One vector is turned by the same rotation once a tick. Each row is the vector after some number of ticks, and that number follows the row.
The counts run from 0 to 345.
[127 137  98 137  89 157 128 114 190  90 143 137]  62
[128 132 100 155  87 134 134 136 123  68 128 156]  88
[102  64 117 134 123 171 112 108 132 142 134  82]  46
[128 163 145 154 115  76 171 129  98 122 147 149]  229
[139  98 110 144  89 138 168 106 121 112 122  83]  226
[ 96 122 114 163 127 139 111 156 128  71 159 143]  114
[129 161  92 139  84 123 146 123 143  74 123 147]  79
[105 138 134 162 122 104 140 151 107  90 156 167]  311
[107 155 152 154 135  96 129 139  94 139 154 189]  104
[101 193 135 140 146 100 131 119 141 107 152 150]  203
[131 117 136 137 114 164 135  89 112 162  95 170]  99
[118 167 120 117 150 107  88 107  83 120 110  93]  283
[126  73 105 155  92 155 156 117 129 102 132 129]  243
[148 102  86 135  90 145 153 103 133  92 108  94]  153
[126 112 130 163  99 150 176 111 152 135 144 164]  315
[130 117 103 135 119 114 141  87 139 130 137  60]  209
[117 105  95 132 110 141 130  89 150 124 130  60]  136
[122 126 139 145 105 165 122 111 138 133 128 199]  35
[136 105 129 169  97 139 186  98 138 152 144 167]  100
[111 160  93 111 120 141  68 126 104  98 105 115]  141
[103 116 153 167 123 114 178 115 140 144 173 132]  182
[120 138 114 135 124 101 133 115  80 124 121  64]  291
[125 108 112 132 102 171  91 119  99 123  84 143]  98
[ 95 178 113 102 148 138  65 110 118 134 118 143]  60
[137 101 115 160 101 110 171 114  96 112 126  72]  299
[116 183 144 129 133  94 147  77 125 161 139 116]  138
[123 144 113 137 129 101 112 121  63 127 113  83]  85
[111 199 118 108 127 128  97 103 116 126 110 159]  69
[116 161 149 122 139 115 138  77 126 185 133 114]  344
[114 141 117 139 131 115 106 139  64 100  92 112]  158
[ 85 139 101 143 144 125  87 150 117  83 148  96]  338
[ 87  86 128 167 147 123 141 133 108 119 161  79]  183
[ 90 122 104 127 133 158  71 138 117 107 123 135]  330
[ 84 117 121 162 134 108 111 157 102  94 164 119]  41
[123 177 116 120 124 134  96 120  88 118  92 137]  150
[126 126 130 129 130 110 137  96  79 139 100  66]  12
[104 121 110 151 132 145  93 147  85  89 119 127]  33
[ 90 145 156 150 158 111 130  96 110 177 160 152]  327
[107 190 124 119 145 121  89 110 110 144 128 137]  275
[105 136 134 175 122  94 164 127  92 101 161 136]  238
[ 96 106 139 160 125 121 161 102 142 132 182  95]  191
[132 154 117 124  96 137 176  82 160 136 123 153]  216
[128 150 107 161 110 101 140 152  89  66 131 122]  230
[106  99 108 146 110 156  89 149  99  86 110 132]  106
[152 124 114 148  80 127 187  98 148 114 126 144]  225
[102  83 140 146 138 150 120  93  85 171 119 102]  38
[128 132 128 171  94 144 144 147 134  93 132 191]  169
[131 126 125 141 104 109 177  89 155 119 145  71]  2
[129 186 108 140 109 108 142 129 150  86 138 161]  285
[104 100 105 134 111 190  86 125 137 116 125 127]  188
[104 123 116 159 131 115 116 163  79  80 124 126]  239
[146 131  97 110 105 168 130  88 111 143  84 117]  81
[110 157 153 160 138  93 140 116  78 146 126 169]  310
[ 96 131 162 144 146 124 143 110 101 177 138 149]  39
[114 146 173 148 134  93 168 100  89 166 130 149]  237
[127 120  82 118  88 170 102  96 147 110 110  92]  278
[ 81 150 163 143 156 110 114 110  87 154 146 157]  112
[107  73 112 152 122 150 139 108 126 131 149  84]  325
[ 86 111 129 147 152 118 105 105 109 130 160  75]  192
[ 96 153 155 162 141  95 140 122 107 135 157 163]  319
[127 152  88 108 115 157  84 117 118 106  82 128]  214
[141 160 118 116  94 152 151  99 133 134 105 178]  224
[133  77 110 150  97 146 149 103  91 132 113  89]  235
[113 197 140 123 149  88 123 100 111 142 139 125]  211
[131 154 116 107 115 162 114  61 140 154 105 141]  0
[134 144  83 129  88 142 124 140 140  68 128 122]  286
[122 171 116 154 114  88 152 136 112  74 151 135]  221
[115 192 124 126 117 124 115 123 159 117 144 175]  276
[138 165 121 143 103 128 151 118 112  98 120 196]  160
[130  91 122 143 107 128 149 107  82 130 112  70]  20
[121 138 131 116 121 141 133  66 155 185 136 121]  271
[101 143 121 137 143 118  95 133  54 125 102 137]  167
[126 169  99 148 103 107 136 132 126  71 145 132]  6
[107 156  97 138 123  94 111 142 113  73 142  90]  140
[125 199 126 115 118 109 126 126 120 113 120 175]  78
[ 93 109 112 149 148 125  87 156  77  95 130 123]  248
[138 141 128 148  86 153 156 116 134 127 107 198]  233
[ 89 137 127 131 141 155  76 142  85 132 119 175]  249
[125 141 121 119 126 133 120  76 117 163 113  79]  137
[119  83 124 167 109 123 177 117 110 128 147 103]  101
[122 124 163 138 144 118 139 104  70 179 120 130]  30
[117 174 158 149 128 113 126 131  78 137 131 185]  95
[138 153 101 114 113 157  94 117  99 118  87 143]  223
[ 96 155 123 155 134  94 136 137 137  92 176 115]  337
[106  82 116 150 137 143 121 106 125 149 148  77]  119
[ 92 133 126 156 130  95 133 136 132 104 173  76]  58
[127 118 106 125 120 113 138  98 103 138 107  56]  218
[124 156  93 132 103 112 110 138 123  60 132 107]  213
[141 143 140 142  98  97 199  85 128 132 138 120]  83
[131 131 146 152 109 127 182  94 122 159 118 165]  91
[116 117  94 110 116 184  87  76 145 147 108 107]  270
[124 183 117 116 133 108 100 124  80 125 107 122]  77
[ 90 149 106 128 147 124  72 126  95 111 139  87]  59
[135  86 118 156  97 163 169 118 164 115 144 168]  36
[121 182 136 129 135  94 128  96  73 155 119 130]  13
[133 107 134 155  87 142 175 119 139 116 135 174]  27
[106 150 146 107 147 128 140  76 146 184 144 129]  56
[111  81 141 161 111 142 172 105 148 137 162 136]  109
[112 174 104 107 133 149  78 114 131 129 107 152]  133
[144 126  89 109 110 167 107  82 134 122  96  96]  72
[106  81 143 175 133  92 159 138  99 115 165 108]  174
[ 92 162 136 124 138 150  77 121 116 134 131 177]  258
[126 137 112 139 104 158  88 142  80 105  88 154]  25
[ 91 150 135 127 154 117  86 111  90 148 133 105]  193
[105 151 142 158 122 125 122 133 119 124 140 193]  177
[ 81 124 115 154 148 127  89 145 102 102 154  96]  50
[100 130 128 159 131 100 148 118 141 129 184  95]  264
[124 120 144 144 128 131 137  92  72 169  90 113]  236
[109 112 108 131 126 171  80 132  98 112 101 153]  313
[139 129 103 109  91 169 107 100 107 128  72 141]  296
[119 167 136 146 130 130 116 135  96 124 117 198]  168
[139 123  84 128  79 141 152 104 150 102 124  99]  144
[138 111 127 129 117 153 139  80  89 174  82 131]  163
[ 88 178 146 134 150 122 105 108 142 144 149 161]  194
[114 155 126 152 119  90 171  97 152 132 159  95]  66
[128 164 117 108  97 147 139  82 173 153 134 152]  207
[130 108 147 140 121 157 159  84 101 179 108 154]  172
[153 129 138 123  93 150 168  85 126 154 105 165]  297
[114 147 158 155 136  97 159 121  91 135 144 171]  31
[119 158 151 150 135  94 151 114  73 151 131 146]  22
[102 121 126 118 126 175  84 123 105 135 106 161]  322
[121 102  86 126 102 170 114  95 154 107 128  90]  63
[117  92 102 135 103 146 147 104 172 121 155  79]  127
[159 132 120 136  89 127 191  92 150 119 142 135]  10
[125 167 145 136 140  95 133 113  64 145 126 150]  301
[103  94 109 142 106 153 137  96 172 113 153 108]  333
[115 119 107 114 128 155 117  75 134 158 114  65]  343
[ 88 130  98 140 127 143  81 134 131  79 148 103]  123
[126 128 116 107 124 156 112  63 138 174 110  99]  64
[101 134 154 138 140 118 155  82 151 176 161 129]  263
[ 92 133 154 161 138 106 158 123 125 141 183 131]  255
[122 154 130 164 114  93 152 144  96  89 154 147]  23
[119 103 106 153  98 152 114 151 113  73 116 141]  97
[136  96 120 154  84 149 180 111 141 103 129 137]  234
[109 149 103 135 114 142 131 120 177  84 165 158]  268
[ 99  81 135 148 136 140 113 107  76 161 127  88]  317
[124 134 107 125  95 147 141 100 181 106 150 149]  341
[105  92 104 146 106 165 129 117 166 104 158 147]  260
[ 95 165 146 134 145 114 136  95 136 164 174 130]  336
[130 144 142 117 124 114 146  70 110 178 111 101]  146
[137 136  88 126  82 144 131 123 165  87 131 119]  71
[143 153 127 106 109 144 143  66 137 175 105 111]  73
[131 150 105 149 101 100 137 155 110  62 123 131]  15
[112 136 136 139 145 105 115 112  54 142 105 108]  94
[135 172 118 140 113 104 151 134 104 100 135 180]  87
[ 96 180 141 143 155  86 132 110 142 133 177 127]  130
[ 88 160 117 119 159 126  66 115 103 141 134 124]  266
[105 165 114 116 118 154 109 100 161 130 131 174]  340
[ 94 102 126 156 148 117  97 143  65 116 133 107]  175
[114 174 135 111 142 100 120  99  90 153 110 100]  4
[ 85 128 103 159 134 126 112 157 123  88 165 109]  329
[114 118 126 123 128 178  99  98 133 148 113 174]  116
[114  56 127 162 108 163 151 110 121 123 135 101]  37
[108  91 132 158 136 124 133 109  66 142 126  82]  102
[135 125  98 130 101 142  94 139  92  88  88 126]  16
[136 154 149 123 113 111 173  86 108 182 108 125]  155
[ 89 185 135 123 152 111 100 102 107 158 128 117]  202
[126 166 113 123 100 155 125  90 169 128 128 168]  134
[132  82 112 144 107 169 122 108  98 146  95 124]  171
[ 96 152 109 148 120 125 117 141 152  80 174 159]  195
[107 157 133 158 143 109 160  93 160 152 184 127]  57
[107 107 127 125 126 191 106  90 142 174 117 154]  189
[109 125 132 130 150 158 116  76 133 187 128 107]  262
[ 80 132 122 134 157 125  71 137  89 111 136 120]  257
[105 160  99 129 117 114 110 138 151  65 157 127]  204
[ 94 113 100 143 117 153  78 148 103  94 122 137]  321
[141 109 135 170  95 116 190 110 118 117 139 123]  92
[106 146 130 140 115 160 120 116 130 132 134 204]  250
[132  81 127 164 102 126 185 111 122 124 142 121]  307
[126 123 150 172 117  86 182 130 110 113 156 121]  165
[108 201 131 109 127 104 115 112 108 124 127 151]  284
[143 172 108 106  99 156 117  85 145 140 101 166]  215
[120 144 108 130 131 101 121 127  84 113 115  52]  76
